In the data rows, 128 means zero.
Every row has a hidden score from 0 to 40. What is each row's score? 20 is about the middle. The score is a weighted sum of the row's numbers plus the product of two more (or one squared), each taken from its middle value.
[ 91 122  83 133 137 167 106 152 134 112 150 163 150  73 147 109  67 138
 125 110 114 151 110 132 161  97 171 152 123 130 119 165] -> 23
[136 107 145 163 116  88  95 133 112 123  98 104  55 134  86 183 181 137
 140 119 142  98 191 157  87 148 106  81  64 122 111 140] -> 21
[173 166 133 114 154 124 216 174  86 132 160 134 138  65 139 148 136 101
 135 145 104 163 145 174 142 133 142 108 133  94  94 136] -> 27
[137 103 161 131 126 108 124 128 121 116 111  76  98 176 106 137 157  98
 170 173 134  67 142 117  64 173 114 121 154 161 156  71] -> 15
[ 89 135 110 118 113 167 163 126 125 133 157 150 199 103 166  79  74 116
 112 133 123 150  69 103 170 101 162 153 175 143 130 128] -> 22
[129 145  82 147 151 150  80 120 112  92 153 178 131  91 104 128  89 164
 125 104 137 124 113 116 157 155 157 152  92 125 108 123] -> 19
[139  93 158 110 114  97 125 105 136 133  99  89 119 182 133 133 159  80
 153 154 128  99 144 121  81 130 102 105 149 132 155  91] -> 16
[152  82 115 151 167  76 102 144 171 136  83  96 119 140 148 182 140  88
 128 110  77 171 164 151  93 111  84 105  97 123 116 123] -> 15
[135 138 129 179 189  68 153 154 134 173  84 100 131  62 130 171 152 132
  81 114  99 178 171 185 140 111  76  92  62 106  71 163] -> 23
[124 148  81 200 158 131 119 176 132  93 140 172 126  37  78 128  96 157
 109  98 104 162 124 126 179 137 149 120  48  96  91 152] -> 23
[ 90 125  92 145 117 154 158 138 134  88 158 162 144  98  88 122 122 128
 142 116 123 116 101  99 162 130 169 116 122 111 118 111] -> 26
[136 118 155 100 124 102 131 113 108 155  99  94 144 161 140 134 133 115
 127 132 116 108 133 146  83 105  98  99 148 152 130 124] -> 21
[112 149 106  98  54 113 148 118 133  91 123 135  92 141  71 106 163 141
 126 111 142 153 102 116 144 152 134 134  93 122 139 159] -> 20
[174 132 128 130 154 126  74 128 116 154 114 152 104 168 115 173 163 103
 120  72 129 137 161 168  91  99 109  87 123 124 129 129] -> 38
[ 73 133 118 156 113 125 147  93 135 107 164 125 127 121  73  81 126 118
 127 162 155  91 107  82 163 130 153 118 106  92 120 115] -> 27
[153 140 163 133 127  91 155 134 119 104 101 107  63 129  62 166 177 140
 108 135 145 110 175 140 109 169 102  88  92 117 115 152] -> 17
[129 107 133 163 173  71 161 132 148 179  75  95 169 110 177 151 128 106
  98  91  79 161 156 178 118  82  78  85 104 111 110 149] -> 28
[173  88 117 168 153  84 125 132 146 116 109  90  99 131 107 156 153  80
 171 141 131 100 171 156  96 161  94 111  95  96 128  61] -> 18
[119 127 100  95 126 169 160 120 134 129 165 144 200 123 178  81  58 133
 109 143 128 144  76 121 157  87 168 168 209 139 141 133] -> 21
[107 132 114  57  70 175 147 117 139 101 182 147 141 156 153  86 110 111
 156 164 150 132  78 106 151 134 160 186 196 145 164 134] -> 21
[181 117 125 157 180  92  70 158 158 141  72 119  83 129 124 196 138 105
 131  78  78 178 170 151  75 118  77 126  98 116 106 147] -> 21
[116 134  92 110  86 135 117 112 131  90 146 146 137 141 167 115 107 125
 131  90 132 170 101 151 146 123 145 188 140 120 154 161] -> 21
[133 179 176 160 188  79 174 148 140 182  78 106 136  59 120 129 153 152
  92  93  76 160 173 162 129 123  83  95  83  77  96 161] -> 22
[126 136 166 117 138  93 130 119 128 183 102  85 183 137 181 125 122 112
  97 129  86 126 127 141  90 109  90 102 148 132 131 120] -> 19
[117 122  99 154 155 150 140 117 165 134 150 146 222 118 187 102  43 124
  86  91 122 160  75 111 166  93 134 156 154 130 119 121] -> 19
[124 116 109 173  90 156  90 143 143  85 168 174 100 123 100 131 122 149
 172 121 169 126 116  90 159 159 149 143  92 131 112 104] -> 20
[114  99 140 127 133 100 133 104 124 140 101  67 125 157 139  99 151  80
 180 179 140 108 139 118  89 156 102 132 152 135 137  70] -> 19
[136  98 142 143 148  85 134 128 150 171  83  86 155 131 168 170 127  91
 103 103  86 130 159 161 102  87  91  87 113 120 121 120] -> 22
[136 121 163 157 147  92 134 152 141 120  85  90  43 112  87 139 186 121
 128 164 110 127 180 138 111 138 108 114  89 112 124 146] -> 22
[119 139 175 149 154  89 171 162 127 160  83  83 101  91 125 132 153 123
  89 157  70 140 162 145 114 105 103 110 103 111 114 157] -> 17
[126 135 172  85 110 101 162 115 118 152 104  89 132 165 114 137 171 112
 113 166 115 102 138 133  93 125 112  90 151 147 121 118] -> 15
[102 127 106  96  61 157 147 121 101  76 155 153 113 156  77  88 154 139
 165 165 167 117  77  71 145 176 170 143 133 152 131  82] -> 20
[107 133  94 123 119 164 121 135 128 123 147 156 160  93 157 107  82 146
  97 105 118 157  98 131 170 101 153 151 127 136 130 175] -> 21
[126 116 112 147 138 155 154 121 195 108 167 165 145 139  84 156 107 152
 164  89 145  68 122  74 134 123 185 139 179 117 147 118] -> 33
[120 126 118  94  74 157 167 137 139 101 147 150 135 155 110 110 108 130
 112 133 130 142  70  99 151 110 171 142 166 151 152 124] -> 17
[128 137  87 143 137 166  86 139 143  92 163 174 107  98 122 126 114 169
 142 107 146 131 123 139 164 156 148 174 102 108 136 147] -> 27
[119 114 119 128 113 152 141  79 150 114 182 148 176 166 122 104  91 134
 170 107 202 115  93  81 131 144 164 165 204 144 127 110] -> 38
[104 157 190 106 104 138 169  92  79 174  98 117 103 148 113 101 206 121
 127 161 176 104 162 135 138 105 109 109 129 117 144 150] -> 22
[128 104 151 145 130  87 142 126 129 161  95  98 135 139 147 167 156 111
 107 123 121 126 160 167 108 110  95  85 115 125 119 132] -> 24
[151 148 165 158 162  82 125 154 144 165  86  96 102  71 137 118 145 142
 106 121  85 165 165 141 111 142  69 119  91 115 108 166] -> 18
[118 153 175  88 127 119 104 100  78 179  95 119 138 124 163 106 143 143
  88 116 104 135 140 164 113 114  96  96 112 122 152 161] -> 24
[155  78 125 164 144  81 128 134 155 116  82  96  78 168  88 187 179  98
 151 123 138 114 184 157  94 135 102  90 101 124 117 103] -> 18
[148  73 145 122 144 109 114 146 207 148  96 106 102 156 177 177 135 117
 182 126 131 141 181 133  71 115  93 153 177 133 122 119] -> 23
[131 124  88  95 119 168 132 136 137  99 159 156 129 126 136 111 108 147
 130 127 134 139  94 120 159 128 159 177 160 126 137 142] -> 22
[ 82 143 114 141 116 158 152 123  96 131 157 144 171  90 131  72  91 138
 116 136 141 121  87  94 183 128 157 129 120 120 128 118] -> 22
[147 128 151  67  86 131  80  98  79 178  99  85 132 191 143 131 172  65
  86 136 138 113 118 108  92  98 100  95 165 159 132 127] -> 25
[198  98 103 136 165 125  66 147 141 141  79 136  88 164 139 222 140  51
 138  55  94 166 159 149  67  90 100 109 131 150 134 141] -> 23
[129  97 128 148 158 104  75  88 171 160  95  99 131 133 180 162 120  75
 180 105 120 143 163 125  79 140  80 143 140 111 133  83] -> 21
[132 150 144 202 200 124 128 168 102 152 140 146 124  14 167 161 130 144
 142 107 100 152 188 217 155 124 119 124  55  75 124 173] -> 37
[118 125 169 127 115  94 125 116 119 163  99  92 106 138 134 160 167 130
 106 124 125 108 168 158 100 121  96  77 104 128 129 146] -> 19
[133 130 152  83 125  97 167 120 101 142 101  97 119 172 107 144 168 133
 109 159 121 113 145 150 100 121 111  94 135 154 119 122] -> 13
[112 162 179 136 122 106 127  97  84 138 112  86 110 138  89 110 152 125
 174 177 156  59 149  90  82 195 109 126 118 148 133 103] -> 14
[116 107 154 143 141  84 141 114 128 171  94  99 141 121 154 151 142 122
 108 120 116 147 163 172 109 106  94  79 106 121 121 145] -> 21
[136 150  95 148 162 138 156 139 163 116 159 166 165  68 167 132  69 156
  93  81 107 194 121 153 179 100 148 152 128 105 110 162] -> 19
[144  79 115 178 167 104  71 115 175 140  97  93 101 140 141 170 135  85
 201 115 143 104 188 134  85 148  87 133 114 101 136  71] -> 19
[168 152 152 102 140 126 155 147 100 130 104 125  88 114 143 128 199 130
 109 134 121 159 149 181 137 132 114 127 103 128 122 157] -> 23
[137 122 160 134 119  91 110 112 124 154 100  95 128 157 119 156 156 122
 129 110 119  96 156 149  85 141  89  96 119 127 129 116] -> 19
[188  97  98 150 149 113 107 146 140 128  70 115  93 104 139 174 154  91
 157 101  90 205 148 143 105 119 112 130 138 138 105 123] -> 38
[129 120  85 107 117 138  66  70 128 124 132 161 163 167 136 101  92 141
  90  85 154 161  87  90 145 105 137 132 142 167 119 127] -> 13
[112 114 149 133 133  88 137 133 122 156  91  85 108 124 128 155 171 125
 112 143 105 134 164 158 111 108 111  90 109 123 114 143] -> 22
[139 137  80  66 111 146 150 150 136  86 109 166 130 141  98 132 135 166
 108 125 106 159  88 115 148 136 160 149 114 129 140  92] -> 13
[106 158 196  97 136  98 215 113  92 165  93  97 150 103 134  99 167 136
  95 162 102 140 143 154 128 119  94  89 128 118 139 144] -> 17
[114 117  94 172 141 151  92 143 140 114 154 175 126  95 121 135  86 162
 142  95 149 133 123 103 169 143 143 146  87 124  95 116] -> 17
[143 109 101  88 104 169 125 122 147  74 156 159 116 177 127 104 100 131
 149 153 172 112  93  92 138 127 178 184 201 164 153 114] -> 15
[140 112 151 137 117  87  89 113 127 120 108 102  84 169  99 162 174 128
 150 133 152  86 170 134  79 171  97  99  89 133 128 105] -> 14
[130 124 161 136 138 107 159 145 116 130 107 100  67 132  90 142 159 127
 115 166 144  99 170 156 112 140 113  98 105 132 128 148] -> 18
[109 129 103  92  94 157 130 125 135  87 146 159 117 162  94 102 149 142
 166 156 149 136  78  79 148 155 164 178 149 152 116  96] -> 18
[148 139  90  90 104 137 168 138 161  94 152 160 119 124 100 142 108 160
 113 101 115 148 102 112 146 127 165 138 153 103 124 119] -> 22
[ 81 139 104  94  91 152 135  85 147 123 160 143 165 132 184 105  95 133
 143 108 150 151 103 105 135 123 168 186 179 132 159 136] -> 24
[164 135 173 126 119  97 153 126 139 118 103 110  75 138  88 174 177 146
 115 130 145 105 174 135 109 152 102  89 111 115 112 137] -> 19
[111 116 113 133  96 176 103 112 119 122 153 165 139 161 141 124 118 165
 147 126 174 104  90  76 152 143 153 160 141 157 119  97] -> 27
[139 124  86  81  99 162 127 130 147  94 147 154 135 137 155  99  89 150
 100 129 142 162  94 125 151 105 161 175 176 138 132 131] -> 16
[135 144 154 128 147  83 126 129 113 178  81  91 154 108 133 162 140 126
  82 112  67 143 140 153 107 106  93  75 112 127 104 133] -> 21
[119 150  90 136 146 157 111 154 136 115 152 170 158  77 166 131  80 166
 110  89 109 174 116 147 172 109 146 163 121 112 122 156] -> 20
[103 149 118 154 154 136 150  72 152 142 160 159 226  94 146 100  64 159
 155  71 137 147  90 110 142 130 164 152 173 132 125 129] -> 30
[147 157 180 114 138 112 185 157 110 150 103 121  91 121  96 127 166 160
 111 149 123 148 148 158 131 126 119  97 139 130 110 163] -> 23
[129 138 111 117 100 177  79  89 106  76 182 162 109 148  99 104 116 149
 175 144 172  73  96  88 133 189 163 181 139 134 171 110] -> 19
[107 156 113 125  84  95 164 126 158  98 129 130 107 129  88 111 144 137
 106 114 119 165 108 122 161 134 113 117  75  96 125 158] -> 25
[129 140  85  92 139 154 170 138 154 106 129 167 146 114 159 116 121 166
 105 117 102 194  97 138 189  98 153 165 144 135 116 168] -> 19
[110 124  96 118 118 173 125 125 117  89 172 159 142 130 132 110  97 128
 163 139 151 104  94 105 143 138 178 176 171 137 149 117] -> 23
[166 156 147 106 168  96 137 139 126 163  98 120 152 108 148 146 123 129
  73  95  70 182 148 167 121 100  86  92  99 112 115 143] -> 15
[131 123  83  95  88 141 121 127 128  86 108 148 125 150 132 100 108 135
 111 106 114 155  87 127 135 125 153 166 120 152 168 130] -> 14
[183 142 121 163 168  92 132 143 110 142 167 129 151  81 140 161 104 108
 121  85  90 137 161 167 103 145 106  90  77  77 118 118] -> 20
[118 142  98 127 135 167 104 140 124 103 167 168 134  96 144 123  89 156
 133 115 135 135 107 129 159 145 150 173 114 118 144 140] -> 20
[119 118 169 119 124 100 115 105 121 156 100  86 135 175 138 133 145 100
 132 147 120  88 139 119  67 133 106 108 156 142 146 100] -> 17
[107 141 166 115 125 111 153 126  95 200  96  71 159 123 171 117 155  84
  77 143 120 103 128 129 114  96  91  91 137 130 139 143] -> 36
[133 152 150 135 160  80 114 136 114 144  86  94 115  88 120 138 132 128
 123 135  62 158 152 134  93 139  91 109 109 117 104 137] -> 17
[133 147 103  85 132 151 148 146 133 113 157 171 150  91 127 107  94 171
  99 124 112 175  90 124 173 115 164 153 150 127 108 159] -> 20
[ 97 131 116  48  46 167 147  98 138  98 173 150 121 163 128 101 102 110
 163 142 155  86 102 103 117 148 180 166 188 125 222 139] -> 21
[127 142 183 128 107  90 133 133 115 146  99  97 113 147  87 154 150 135
 108 145 112 103 148 123  90 139 118  76 113 145 101 139] -> 15
[198 169 141  93 176  96 209 156 135 131  93 136 130  87 139 159 131 181
  89  86  66 215 145 189 140 102 108 102 128 136  88 185] -> 22
[123 139 173 134 127  91 127 102 118 167 105  97 154 145 151 139 144 120
 117 123 106 112 142 137  96 127  94  97 119 141 134 124] -> 16
[180 123 167  74 108 117 172 162 153 177  76  92 144 137 191 109 131  86
 108 121  68 198 117 112  92  55  97 128 204 179 130 166] -> 37
[105 147 186 164 151 117 212 127  97 167 120 100 169  76  93  69 166 105
 128 185 141  91 148 126 163  95 120  62 123 106 107 118] -> 22
[194 109 142 130 138 106  90 141 146 114  80 113  73 156 112 154 156 107
 139 106 117 145 152 143  77 126  94 125 131 150 137 136] -> 17
[134 134 154 137 122 109 125 125 106 151 121 100 100 127  95 139 192  93
 123 142 155 103 165 137 122 142  91  94  88  87 122 106] -> 20
[ 95 133 106  60  71 155 146 105 137 114 120 149 144 178 140  82 112 151
 134 140 143 132  76 101 131 120 173 171 181 167 165 122] -> 17
[116  98  87 180 130 147 125 122 144  82 172 143 145 142 107 111  83 139
 158 149 177 103 104 105 159 157 150 166 120 115 111  98] -> 17
[123 139 152 134 151  88 135 124 132 165 109  96 177 115 172 152 116 117
  96 115  62 144 137 166  94 109  91  89 116 136 132 141] -> 16
[ 75 166 142 109  62 114 153 109 145 132 140 123 158 136 111  81 112 118
 109 121 124 133  89  91 145 129 127 126 114 135 148 164] -> 21
[174  72 145 109 125 117 120 156 216 138  82 111  69 179 145 201 155  85
 171 102 114 145 177 112  64  87  94 135 180 134 127 121] -> 24
[131 120 123 135  92 153 137 141 139  86 151 155 124 143  82 106 107 145
 137 137 154 116  87  86 146 129 166 125 149 160 122 130] -> 18
[ 83 135 117 142 143 136 149 119 159 176 130 130 157 126 124  65 116 149
 110 148 186 104 108  64 191  97 137 131 131 113  83 103] -> 21
[126 124  89 111 135 164 139 141 143 118 153 158 164 124 133 107  83 156
 108 124 123 136  83 116 163 103 161 154 174 144 108 127] -> 20
[149 113 159 142 131  94 117 139 161 116  87 100  50 152  87 184 182 135
 127 126 140  87 191 127  91 154  97 112 101 120 124 135] -> 16
[ 56 125 124 129  76 170 140 107  94 100 179 148 161 128 119  75 113 121
 162 173 148  87  65  65 149 143 179 141 156 142 145 101] -> 24
[119 127 111 140 133 167  67 118 111  93 144 162 115 147 108 109 115 189
 135 131 171  75 111 110 144 153 153 154 102 146 141 101] -> 14
[138 122 146 149 146  84 134 107 130 153 100  94 149 148 144 158 135  98
 120 100 123 123 152 160  91 130  91  90 119 118 126 108] -> 20
[ 78 140 142 127  99 155 137  94 104 117 166 136 147 128 104  80  98 144
 120 168 149  70  85  77 144 132 166 127 133 135 158 121] -> 18
[148 130  86 147 173 158 134 147 151 121 146 184 158  92 143 133  84 177
 100 104 122 153 115 136 176  94 153 143 121 115 100 115] -> 18
[152  92 146 124 133  93 119 134 163 116  83  89  81 170 115 165 164  93
 167 157 121 116 161 106  72 136 108 121 166 135 132  90] -> 19
[132 154 159 183 181  79 201 170 125 180 104 104 145  52 142 157 145 128
  56 123  84 173 168 193 151  98  90  62  63  85  87 166] -> 24
[203 120 110 141 188 123  70 156 127 127  68 132  84 124 124 184 140  94
 119  61  81 194 153 162  79 114  89 128 115 141 120 143] -> 20
[136 110  87 136 103 162 101 136 136  69 143 165  98 159 100 129 119 153
 163 129 170 134 112 109 156 156 150 164 110 148 135 118] -> 13
[142 136  83 121 123 149 158 185 157  99 164 168 130  93 115 146 101 141
 132 110 106 167 108 132 169 114 147 151 131 102 105 137] -> 21
[117 130 176 113 109 117 150 114  90 148 103 123 125 124 138 144 179 115
 133 123 110 137 140 155 110 117 110  94 115 138 151 147] -> 23
[114 128  87 132 128 167  86 147 137 101 146 167 141  99 162 122  86 158
 117  92 137 157 123 140 160 112 148 175 123 133 132 167] -> 18
[141 115 162 161 139  89 100 101 136 153 104  92 139 160 144 154 134  96
 146 120 118  98 147 139  70 146  93 106 129 128 146  94] -> 20
[116 146 110  85  71 147 171 143 137 115 135 150 154 149 121 103 134 127
 126 144 108 165  50  81 160 113 152 154 157 153 121 108] -> 20
[ 77 144 113  86  87 179 129  95 110 137 165 146 180 141 165  74  96 122
 135 147 152 114  77  88 147 121 165 173 195 156 148 135] -> 21
[129 129  73 136 133 152  91 114 177  82 157 169 121 100 152 148  94 146
 156  82 142 154 134 135 148 144 155 202 137 105 148 148] -> 21
[102 151  89 149 160 140 133 138 113 117 157 156 173  53 130  95  67 153
 124 112 113 171  97 118 165 141 157 153 116 121  89 145] -> 23
[133 115 179 113 101 130 137 134 123 122 107  75  56 166  96 132 190  92
 133 171 134  92 149 121  94 141 116 130 148 131 173 121] -> 15
[ 89 134 115 126  87 164 118 112  84  90 168 152 127 125  96  85 115 143
 154 157 156 109  79  72 146 184 162 154 115 136 140  95] -> 18
[119 137 167 132 128  93 110 116 109 157 112  92 153 140 161 138 136 110
 108 123  95 110 136 144  81 132  87 102 128 149 147 126] -> 16
[121 136 166 118 121  88 144 105 110 160 101 100 130 148 130 154 167 132
 115 130 113 108 148 148 104 125  99  83 111 131 124 124] -> 18
[ 66 110 122 117  49 183 105 100  77  83 183 140 115 180  85  75 125 130
 171 188 201  38  82  59 140 180 187 144 145 159 151  83] -> 17
[135 151  94 111 115 152 158 112 122 126 136 154 209 130 167  80  68 141
 104 105 132 188  67 131 166 114 143 163 172 139 114 123] -> 20
[ 64 135 120 152 109 170 128 100  85 109 180 160 159 117 137  99  94 131
 152 143 164 100 103  99 156 157 168 150 123 118 135 121] -> 21
[110 111 160 110 135  93 163 139 105 165  93  86 125 132 142 147 160 117
 112 153  98 124 153 160 106  99 115  76 136 138 108 137] -> 25
[137 133  89 156 137 125  64  74 139 116 139 160 157 169 114  99  97 133
  96  74 154 139  86  89 138 122 125 122 136 138 121 101] -> 22
[117 109 149 135 126  88 154 129 125 163  93  90 138 143 135 156 143 111
 107 144 114 121 156 156 101 100 105  81 131 143 114 133] -> 20
[156 103  83 105 110 167 114 140 151  67 156 162 105 164 111 127 109 154
 138 115 167 118 114 114 139 137 163 175 168 141 127 126] -> 22
[108 131 197 116  84 132 133 105  80 160 154  99 125 159  93 109 169  87
 156 182 168  35 129 115 103 150 114  85 135 114 153  73] -> 26
[136 136 151 123 126  97  87 118 105 149 107  85 131 129 146 113 138 116
 126 146  95 136 130 121  87 153  88 113 116 132 127 113] -> 16
[ 90 115 129 115 103 149 144 115 164 148 127 135 116 167  96  89 147 148
 158 170 222  48 120  40 169 129 147 138 152 137 106  77] -> 19
[161 142 133  84 144 113 127 127  89 127  91 111 107 140 134 115 143 115
 121 154  81 173 138 145  92 134 103 123 133 146 142 129] -> 13
[119 132  87 139 152 160 110 125 128  89 162 164 140 100 139 114  85 141
 135 117 124 144 104 129 155 134 165 177 134 122 143 135] -> 21
[ 96 142 163 161 135 111 144 118  90 158 119  77 119 110 128 126 153  98
 135 160 156  91 161 145 114 156  93 108  93 109 142 120] -> 20
[112 131 125 129  76 175 121 143 123 128 151 151 109 174  69  65 147 167
 160 154 249  53 107  26 165 133 186 136 163 177 106  89] -> 28
[117 148 173 110 134 126 203 149  79 151 128  96 121 114  96  96 161 109
 114 198 135 119 138 147 146 126 126  75 124 114 118 110] -> 22
[133  99 149 122  97 137 153 148 118 138 148 118  95 128 135 177 155  93
 157 138 141 118 152 134 111 119 140  87 170 139 129 130] -> 37
[140  99 135 158 150  80 126 140 129 137  89 102  96 132 101 179 159 119
 125 121 119 117 177 159  94 120 109  77 101 129 104 135] -> 23
[139 126 157 160 114 115  80 130  81 127 113 126  82 134 103 149 201 139
 183 131 160 112 162 168 109 178 111 107  62 143 111 111] -> 25
[116 127 107  99 109 127 172 105 152 104 108 137 134 165 111  85 119 143
 108 130 122 132  84 102 142 103 155 136 149 143 141 117] -> 17
[140 141 150 108 117  99  97 120  95 132 116 111 107 149 115 140 153 134
 134 132 126 107 150 138  87 159  98  93  93 134 125 103] -> 14
[ 87 121 186 116  91 108 122  91 107 185 110  81 140 151 177 125 140 113
 115 150 131  99 142 138  94 123 103  88 132 138 155 137] -> 20
[131 142 104 158 155 147 139 112 173 132 155 172 193  93 172 111  58 156
 102  70 119 150 104 126 156  85 155 153 165 112 123 145] -> 23
[141 128  78 116 154 156 143 144 158  90 146 164 143 108 137 122 101 156
 124 116 110 169 104 140 171 106 159 170 153 121 122 150] -> 20
[125 113 151 156 133  90 103 137 120 143  97  92  94 134 112 172 162 132
 119 132 106 107 172 158  92 125 101  88  84 124 125 134] -> 17
[127 133 111 105 101 169 103 131 112 101 164 153 126 122 121  94 103 140
 122 139 157 120  89 109 164 137 154 168 128 128 155 142] -> 19
[147 133 165 110  93 105 119 112 107 127 113 107  85 193  89 166 181 138
 139 140 138  79 152 135  79 152 104 100 123 142 131 116] -> 14
[ 88 165 186 130 124 120 174 119  95 198 101  99 141 105 116  95 182 117
 100 141 143 113 156 138 146  92  87  91 110 108 125 145] -> 20
[107 130 121 132  77 109 155  82 148 120 131 118 168 146 123  73 121 122
 108 121 130 120  76 100 139 113 131 124 130 131 153 114] -> 19
[ 45 116 131 118  69 188 128  95  96 120 176 139 158 161 136  68  91 122
 158 178 169  64  71  63 149 135 186 137 171 156 154 101] -> 20
[138 120 154 143 138  90  96 112 133 151  97  85 125 153 143 132 155 107
 136 129 117 119 157 140  85 140  82 107 126 132 137 114] -> 16
[120 139  82 136 149 147  70 114 153 147 117 167 181 133 125 137  70 145
  59  35  98 166 103 108 143  85 123 116 126 133 123 156] -> 14
[ 76 116 118 153 111 146 100 121 152 115 167 153 127 130 104 118  91 132
 183 148 172  91 119  73 144 149 153 138 136 131 109 115] -> 25
[103 125 156 204 173 124 108 144 113 134 160 112 107  52 127 149 150 124
 163 151 154  92 198 170 144 157 115 107  77  87 113 142] -> 25
[ 90 123 110 131 131 174 119 126 126 127 166 151 180 101 193 104  58 130
 107 109 123 139 103 135 163  96 155 174 131 138 154 170] -> 16
[168 125 141 152 152  96 114 155 152 166  88  76 107 104 146 142 182  79
  93 127  89 159 159 133 131  97  66 121  99 101 115 136] -> 20
[126 124  85 128 124 156 140 123 126  92 158 167 144 127 107 130 101 139
 126 107 142 135 104 118 161 133 160 145 133 136 122 134] -> 20
[115 140  98 126 153 149  98 109 107  98 143 156 135 132  89  88 110 168
 138 147 155  81  93  96 148 142 166 144 130 145 116 102] -> 21
[120 132 103 116 117 176 102 126 133 107 169 162 129 109 144 103  98 149
 142 125 143 122 103 119 157 143 162 177 134 126 146 144] -> 23
[116  68 138 122 120  94 111  91 141 160  88  77 144 211 168 159 135  59
 142 129 120 102 144 135  64 108  94 113 163 146 155  92] -> 20
[ 90 130 109  92  74 167 157 119 122  82 187 151 114 142 106 112 120 103
 181 148 155 113 104 108 143 150 174 166 158 126 169 132] -> 20
[179 149 135 133 186 110 104 162 136 193  77 131 140 125 181 201 125  90
  58  29  52 219 161 192  94  36  82  95 126 145 109 205] -> 22
